Some points, each followed by its number:
"-1.3 0.8 -0.1 -1.2 -0.9 0.4 -0.4 0.4 0.5 -1.1 -0.2 1.4 0.0 0.6
 0.5 0.0" 0
"-1.1 -0.2 -0.2 0.1 0.4 -0.1 0.5 0.5 0.6 -1.1 0.0 -0.5 0.7 -0.3
 0.5 0.0" 1
"-1.3 -0.9 -0.1 0.0 0.2 0.1 1.9 0.7 -0.5 -1.1 0.0 -0.6 -3.0 -0.7
 0.3 0.1" 2
"-1.3 -1.7 0.0 0.2 0.2 1.8 0.3 0.4 -2.2 -1.0 0.1 -0.4 -0.9 0.2
 0.2 0.1" 3
"1.1 0.8 -0.3 0.0 -1.7 -0.1 -0.5 0.0 0.7 -0.8 0.4 -0.6 0.2 0.4
 0.3 -0.1" 4
"-1.3 0.8 0.2 0.1 0.2 0.4 -0.5 0.6 0.1 -1.1 0.2 2.3 0.9 -2.2
 0.4 -0.8" 5
"-1.3 0.4 -0.1 0.0 0.4 0.4 -0.4 0.4 -1.0 -1.1 0.1 -0.4 0.9 0.6
 0.0 -1.1" 6
"-1.0 0.7 0.0 0.2 1.1 -0.2 -0.7 0.2 0.2 -0.9 0.2 -0.8 2.1 0.3
 -0.4 0.5" 7
"0.6 0.8 0.5 0.1 -0.4 0.4 -0.4 -0.7 0.5 -0.2 0.0 0.4 0.1 0.5
 0.2 0.1" 8
"6.2 1.9 0.1 0.1 -1.6 -4.2 -0.4 -1.5 0.5 5.5 -0.1 -0.6 -0.2 0.5
 0.2 0.0" 9
"-1.2 0.8 -0.2 0.3 0.2 -1.0 1.5 0.3 -0.7 -1.1 0.1 2.7 -3.4 -3.7
 0.2 0.1" 10
"-1.2 0.9 -0.1 -0.1 0.4 0.5 -0.4 0.3 0.9 -1.1 0.1 -0.5 1.8 0.5
 -0.1 0.6" 11
"-0.1 0.8 0.1 0.0 -0.8 0.4 -0.4 -0.3 0.4 -0.9 0.0 0.4 0.0 0.5
 0.3 0.1" 12
"-1.4 -3.5 -0.1 -0.1 1.9 1.5 -0.7 0.1 1.8 -1.2 -0.1 -0.6 3.2 0.5
 -0.9 -0.2" 13
"-1.3 -1.3 -0.1 0.1 0.3 1.5 0.5 0.4 -2.5 -1.1 0.1 -0.4 -1.6 0.0
 0.2 0.1" 14
"-1.2 0.8 -0.2 0.4 0.3 -0.5 1.3 0.3 -0.6 -1.1 0.1 3.2 -2.3 -3.4
 0.2 0.1" 15
"-1.2 -0.4 -0.2 0.0 0.2 0.1 0.6 0.6 0.5 -1.1 0.0 -0.5 0.3 -0.4
 0.5 0.1" 16
New points follow, each followed by the numbers of its three nearest points above by angle, nearest first.
"-1.2 0.8 -0.1 0.1 0.2 0.4 -0.5 0.0 0.3 -1.0 -0.3 1.1 -0.1 0.5
 0.4 0.3" 0 12 5
"-1.2 0.9 0.6 0.0 0.2 0.4 -0.6 0.5 0.5 -0.8 -0.7 1.4 0.0 0.5
 0.2 0.1" 0 12 5
"-1.2 -2.9 -0.2 0.0 1.2 1.8 -0.7 0.3 0.0 -1.1 0.0 -0.6 2.2 0.5
 -0.9 -0.4" 13 3 6
"-1.2 -0.5 -0.2 0.1 0.4 1.0 -0.5 0.3 -1.2 -1.1 0.1 -0.6 1.1 0.5
 -0.1 -0.8" 6 3 13
"5.6 1.4 0.1 0.1 -1.8 -3.9 -0.4 -1.8 0.5 5.1 0.1 -0.6 0.0 0.5
 0.1 0.1" 9 4 8
"-1.2 0.6 -0.2 0.0 0.3 0.4 -0.3 0.3 -1.3 -1.1 0.1 -0.2 0.8 0.5
 0.2 -1.1" 6 7 11
"-1.3 -0.9 0.1 0.1 0.2 0.2 2.2 0.6 -1.1 -1.1 0.1 -0.6 -4.3 -0.9
 0.1 0.0" 2 14 10
"6.6 2.2 -0.1 0.1 -0.8 -3.9 -0.4 -1.1 0.5 7.3 0.0 -0.6 0.0 0.6
 0.1 0.1" 9 8 4
"-1.2 0.8 0.5 0.1 0.2 0.3 -0.4 0.5 0.5 -1.0 -0.9 1.7 0.0 0.5
 0.1 0.1" 0 5 12
"-1.2 0.8 -0.2 0.2 0.2 0.3 -0.5 0.3 0.5 -1.1 -0.7 -0.2 -0.1 0.5
 0.0 0.5" 11 0 12
"-1.2 1.7 -0.2 0.0 0.4 0.3 -0.4 0.6 1.8 -1.1 -0.2 -0.6 0.8 0.5
 -0.4 0.8" 11 7 1
"-1.2 0.6 -0.1 0.1 0.4 0.4 -0.4 0.3 -0.6 -1.0 0.0 -0.3 0.8 0.6
 0.0 -0.9" 6 7 11
"3.4 0.5 -0.2 0.3 -2.0 -1.9 -0.6 -1.1 0.6 1.1 0.0 -0.7 0.0 0.6
 0.5 0.0" 9 4 8
"2.5 0.8 0.7 0.0 -0.9 -0.4 -0.4 -1.2 0.4 4.4 0.1 -0.6 0.0 0.5
 0.2 0.1" 9 8 4
"-1.2 1.7 -0.2 0.1 0.5 0.3 -0.4 0.7 2.0 -1.1 0.0 -0.6 1.2 0.5
 -0.6 0.8" 11 7 1
"-1.2 0.8 -0.2 -1.0 0.2 0.4 -0.4 0.3 -0.3 -1.1 -1.8 3.3 0.1 0.5
 0.1 0.7" 0 5 15
"3.7 0.8 0.6 0.0 -1.5 -2.1 -0.5 -2.1 1.0 3.5 0.3 -0.5 0.2 0.4
 0.2 0.1" 9 8 4
"4.6 0.8 0.2 0.1 -2.0 -3.0 -0.4 -1.8 0.5 3.7 0.1 -0.6 -0.3 0.5
 -0.1 0.1" 9 4 8
"3.7 0.7 0.2 0.2 -1.8 -2.1 -0.6 -1.1 0.7 1.3 0.0 -0.5 -0.2 0.6
 0.3 0.0" 9 4 8
"-1.3 -2.5 0.0 0.3 1.7 0.9 -1.0 0.2 2.1 -1.1 0.0 -0.7 2.8 0.4
 -1.9 -0.5" 13 7 11
"-1.0 -2.9 -0.1 -0.1 1.6 1.4 -0.7 0.2 1.9 -1.1 0.1 -0.8 2.6 0.5
 -1.6 -0.9" 13 7 11
"3.9 1.0 0.4 0.1 -1.7 -2.5 -0.5 -2.0 0.5 5.0 0.0 -0.7 0.1 0.5
 0.3 0.1" 9 8 4
"4.4 0.9 0.4 0.0 -2.0 -2.9 -0.5 -2.1 0.3 4.5 0.0 -0.4 -0.1 0.6
 0.3 0.3" 9 8 4
"6.0 2.1 0.1 0.1 -0.9 -2.8 -0.5 -1.5 0.5 9.2 0.1 -0.6 0.1 0.5
 0.1 0.0" 9 8 4
"-1.2 -2.7 -0.1 0.1 2.0 0.7 -0.4 0.6 1.8 -1.1 -0.3 -0.5 3.5 0.8
 -0.3 0.1" 13 7 11
"5.8 2.1 0.1 0.1 -0.7 -2.5 -0.4 -1.6 0.5 9.1 0.1 -0.6 0.1 0.6
 0.1 0.0" 9 8 4
"5.4 2.7 0.0 0.1 -0.1 -1.4 -0.4 -1.3 0.5 8.0 0.1 -0.6 0.0 0.5
 0.2 0.1" 9 8 4
